rotation ticks, each row followed by its count of ticks:
The counts run from 0 to 350.
[  4.4 -25.4  11.3 -10.2 -18.9 -29.8   4.2 -36.0  17.5 -14.9 -13.4  -2.8
 -14.4  15.3  14.3  10.7  -8.7 -12.4   4.9  -4.4 -17.7   4.0 -12.4 -19.2
  23.8 -28.2   9.8 -43.4   0.2  -8.9 -14.0  16.0  -2.9]	180
[ -2.6   3.8 -22.3  -3.0  16.0  13.5  -3.1 -21.2 -15.6  14.9  15.7 -10.7
  -0.4 -14.7 -36.9  -3.8  13.0   6.2  -6.5  -2.6  50.5  11.5  -6.0  -2.6
  23.6   1.7  17.8  -4.6 -26.0  27.0  -2.3  -5.5 -32.1]	314
[-26.2 -14.8   2.5   4.7   9.7   7.2   0.6  18.2  11.0   6.0  -2.6  26.7
 -16.7  16.7   6.3  26.5  31.0   2.9  16.3   5.7  16.3   1.0 -16.4   7.1
  13.2  25.1  18.9  34.0  11.0  18.7   9.3   9.9 -33.6]	36
[ -1.8 -25.2 -18.5   4.6  -4.7  -7.8 -23.5   1.8   6.6  10.8  -5.7  20.3
   9.4 -11.3  17.4   8.5 -25.0  -1.9   9.7   1.5 -43.7 -21.8 -28.3  -9.4
   0.5  -8.6 -27.5  -5.2  14.2 -37.0  -8.4  -3.0   2.9]	11
[ 15.4  13.4  20.4 -10.5  -8.6  -5.9  34.9   0.5  -2.1 -17.9 -16.5 -23.3
 -24.9  17.1   8.4 -16.0   0.8   0.8 -17.4   6.8  14.7   2.1  28.8   5.1
  -1.1 -28.2  18.9 -26.9   1.7  14.7  -5.7 -10.4  35.7]	71
[-13.7   3.3  21.0  12.9  11.8   8.2 -12.2   9.8  -8.3   2.0   4.0   2.6
 -27.5  12.2  10.6  13.9  26.3  12.9   3.3  -0.5  22.0 -16.6 -19.0  -4.8
  -5.9  16.8  18.9  38.0   7.9  48.2   0.8 -12.8 -13.8]	40
[ -0.9 -12.0  31.9  -8.3 -16.3  -6.4   4.8  -4.8 -10.9 -11.6 -17.2 -21.6
 -34.7   5.7  29.3  -2.1 -18.0   0.3 -14.6  -0.9 -13.3  -0.9  -1.8 -11.0
   8.6 -33.4  11.3 -32.6  -2.6   4.1 -27.7  -0.4  37.7]	175
[ 11.3   3.1 -46.2  -0.5  10.8 -11.9  21.3  11.1   1.8  14.4  18.2  23.7
  16.2  -2.9 -24.2 -14.7  20.3  15.1   9.4 -10.7  25.3   5.5  -0.2   2.7
   2.1  12.2 -12.9   4.6  -4.1 -18.0  42.5  -4.3 -20.0]	219
[  6.4   9.8  48.6 -10.4  -2.2  17.7   3.9  -4.8  -6.5  -3.5 -28.6 -33.0
 -27.1   6.0  14.5  -6.1   1.4 -15.0  -3.5  17.5   3.4   6.1  16.6  -1.2
  -8.0   4.9  33.2  16.5   3.6  29.9 -21.4   4.1  33.7]	163
[ 14.9  25.1  22.4   4.1  -7.0 -37.4  12.9 -33.0  -3.2 -25.4  -2.3 -30.5
  -1.0  10.4   9.8 -12.5 -15.7  -8.7 -18.5  -7.5  -4.3  19.8  14.8  -8.4
 -25.8 -15.6  -3.2 -23.5  -9.2   6.8   9.5   3.3  15.3]	85
[-13.1  -2.6 -31.5  13.9   6.3 -25.7  15.6  13.3  19.5 -14.3  14.4  26.2
  -1.8  22.0 -11.4   4.6  14.5  25.9  -5.0 -22.5  14.0   0.9   3.6   3.3
  -9.5 -15.0 -19.0  -4.1  11.2   1.3  34.7  -7.9 -39.0]	212
[ 31.0  20.7   4.6  -0.7  -2.6   6.5  23.3 -24.3  -7.0  -8.0  19.2 -19.4
  14.6  -3.1 -20.0 -15.7   5.1   8.0 -15.6  -8.7  45.1   7.0  11.3   3.3
  -8.9  -6.6  14.3  -9.4  -5.1  47.3  15.1 -14.9  -4.4]	326
[ 22.5   5.0  28.3 -11.3   2.1  26.2   9.3 -12.5 -12.0  13.1   0.6 -13.9
   3.1  -4.3   3.8 -19.4   1.0 -23.6  15.8  14.5  16.0  -7.0 -11.4  -2.5
  11.3  38.2  23.3  39.0   6.7  27.0  -1.2   7.2  18.7]	150
[ -2.5  16.7  18.8  -8.2   3.8 -19.6 -23.9  -3.4 -15.8  -7.0   2.5  -9.6
  16.3  -9.0  11.2 -14.4 -26.6 -12.2  -1.1  -5.3 -27.0   7.3  -2.5   4.1
 -19.4  19.6 -30.8  25.6 -21.9 -35.0  -3.2  22.4  23.1]	1
[-28.5  33.7 -36.9  21.4  28.2 -14.3 -18.3  15.4 -16.1   8.1  -4.9  -9.0
 -23.0  -4.1 -13.1   4.8  26.0  18.8 -16.6 -11.1  23.7  11.2   1.9  -4.9
 -28.9  -1.9  -6.1   8.2 -10.9   7.9  10.4 -20.9 -14.2]	209
[-23.1  35.0 -17.8  11.3  27.0 -32.3 -27.3   9.6 -15.7  -5.0   0.2 -13.2
   1.9  -5.4   0.8 -10.2  -2.8   6.0 -11.2 -11.6 -10.8  18.2   3.6  -0.5
 -42.5   8.9 -30.7  11.1 -19.7 -22.3  15.5   1.3  -0.9]	105
[ -8.0 -25.7  -2.1  17.2   8.2 -10.1   0.3 -15.2   9.2  11.9   0.6  21.7
 -13.4   6.2  15.5   9.4  19.8  -4.7  24.6   6.0   7.3 -19.0 -47.3 -21.1
   4.0  24.8  14.0  15.3  30.0  10.4  18.4  -4.8 -24.3]	31
[-17.2   9.8 -27.0  17.6  13.1 -26.8 -16.1  -5.3 -20.8  -1.5   3.4  -7.6
 -26.9  -7.3  -5.7   5.4  -8.2  30.5 -21.4 -18.9   7.1  -0.3 -14.9 -16.5
 -11.6 -29.0 -18.7 -25.0 -17.5  -0.7  -2.8 -33.7  -3.2]	202
[-28.6  19.6 -20.9  22.7  20.2  -8.7 -24.8  16.7   7.7  -6.7  -3.8   9.0
  12.6  11.1   1.8  18.8   6.4   3.1 -10.1   1.7  -8.7   5.8  10.8  10.1
 -34.4  13.2 -29.7  22.2   9.5  -9.6   9.5  -1.8 -39.8]	113
[-18.9 -21.9   6.0  10.5   0.1   9.8 -22.3 -15.9  12.6  -3.8  20.5  24.1
   9.2   8.8   9.6  21.2  15.8   9.6   9.7   0.0  16.5 -18.5 -28.5  -3.0
  14.3  16.8   6.7  25.7   6.1  30.8   5.8  -0.1 -42.5]	35
[ -7.2  17.5 -22.6  33.7  13.5 -12.8  -7.7  17.0  -6.8   0.4 -11.2   6.0
  -5.4   0.6   8.0   1.3   6.0  15.7 -12.6  -2.1  -7.9 -22.9  -8.6  -6.4
 -50.1   7.0 -19.9  18.7  26.5   2.9  18.4 -30.1  -2.5]	117
[ -9.0  14.2 -42.8  24.5  19.0 -12.1   9.6  19.8   7.0   8.5 -10.2   7.8
 -12.8   7.2 -13.4   2.2  34.3  17.4  -6.6  -4.2  21.1   1.9   6.6  -3.5
 -19.6 -10.2  -3.1 -10.0  21.3  -0.9  24.1 -24.6 -27.0]	213
[ 11.8   1.4  24.2   4.3   3.3  46.3  -4.4  17.0  -4.0   1.9  -3.7  -0.5
   1.9   3.3  12.3   9.9   1.8   7.0  -7.3  15.8  11.3 -30.3   1.8  13.3
 -11.4   9.9  11.0  26.5  20.9  48.0 -10.0 -16.3  12.0]	144
[-10.0   0.4 -28.3  13.2  18.4  -2.4 -34.4  -9.6  -4.2  17.1  29.9  19.4
  28.2 -12.8 -16.0   0.5  -4.3   6.2   6.7  -3.9  -4.3  -3.6 -18.0  -0.9
 -11.8  27.4 -29.3  30.5 -16.0  -8.6  14.4   1.2 -26.5]	119
[-22.1  -6.8  25.3  -1.0  -6.2 -33.2   3.3 -30.2  17.6 -28.7  -1.4 -12.3
 -13.1  29.5  11.7  20.5   2.9  -0.7  -8.8 -12.6 -10.1  27.3  12.6 -10.2
   1.7 -18.0   4.8 -19.2 -11.8   5.2  -7.4  21.8 -24.3]	185
[-28.7   0.6 -16.1   9.9  10.7 -22.9 -27.3 -26.1   0.0   2.8  -8.5 -27.4
 -10.1  -5.6 -11.6  24.5   0.3 -10.5  -8.9  -8.0  -3.8  31.0   3.5 -17.2
   3.7 -17.4   0.5 -25.0 -26.0 -10.5 -24.8  16.3 -34.0]	191
[  8.6  -6.6  14.4   1.6  -8.0  27.5   1.8 -15.8  -7.5  -2.9   9.2  -9.8
  -8.6  -7.3  -6.9  11.5   5.7   5.2 -11.0   0.3  34.2 -19.8   1.8  -3.3
  16.6  -9.6  31.8  -5.6  -0.4  58.6 -13.6 -18.3   3.4]	53
[ 34.9  15.8  -1.9  -0.1   2.3  29.4   7.1  -4.4 -14.8  19.0   1.8 -19.9
  33.6 -26.3 -25.4 -22.2 -10.8 -22.4   3.3  18.4   8.8 -10.8  14.0   6.9
 -12.5  20.4   2.5  10.8  11.4   3.7   2.7  -2.7  25.1]	241
[  4.2 -23.1  31.6 -20.1 -20.5  50.3  -5.8  12.9   2.9   0.2   5.3   6.1
  11.3  -3.7   3.2  15.0 -17.4   3.6  -3.5  16.3   0.1 -17.7  11.9  21.1
  25.7  -1.7  14.3  12.0   0.1  24.8 -33.5   1.4   8.5]	152
[ 17.4 -17.4 -18.1  -0.5  -5.9  41.9   4.6  20.7   7.3  31.6  -9.4  14.6
   7.7 -15.9  -8.9   4.3  12.1 -13.0  22.0  23.0   6.9 -16.7 -10.4   7.3
  23.0  18.4  18.5  18.0  29.0   4.5  -6.5  -5.1  -4.1]	141
[  8.0  35.0  -4.8  -7.5   9.6  10.1  21.3   1.9  -2.5  -8.1   8.3 -15.9
  16.3  12.5 -25.8 -11.4  22.3   3.9  -9.1  -2.6  48.5  24.5  41.9  16.3
  -6.3  13.6  16.7  11.0 -16.6  27.8  10.2   8.1  -4.7]	327
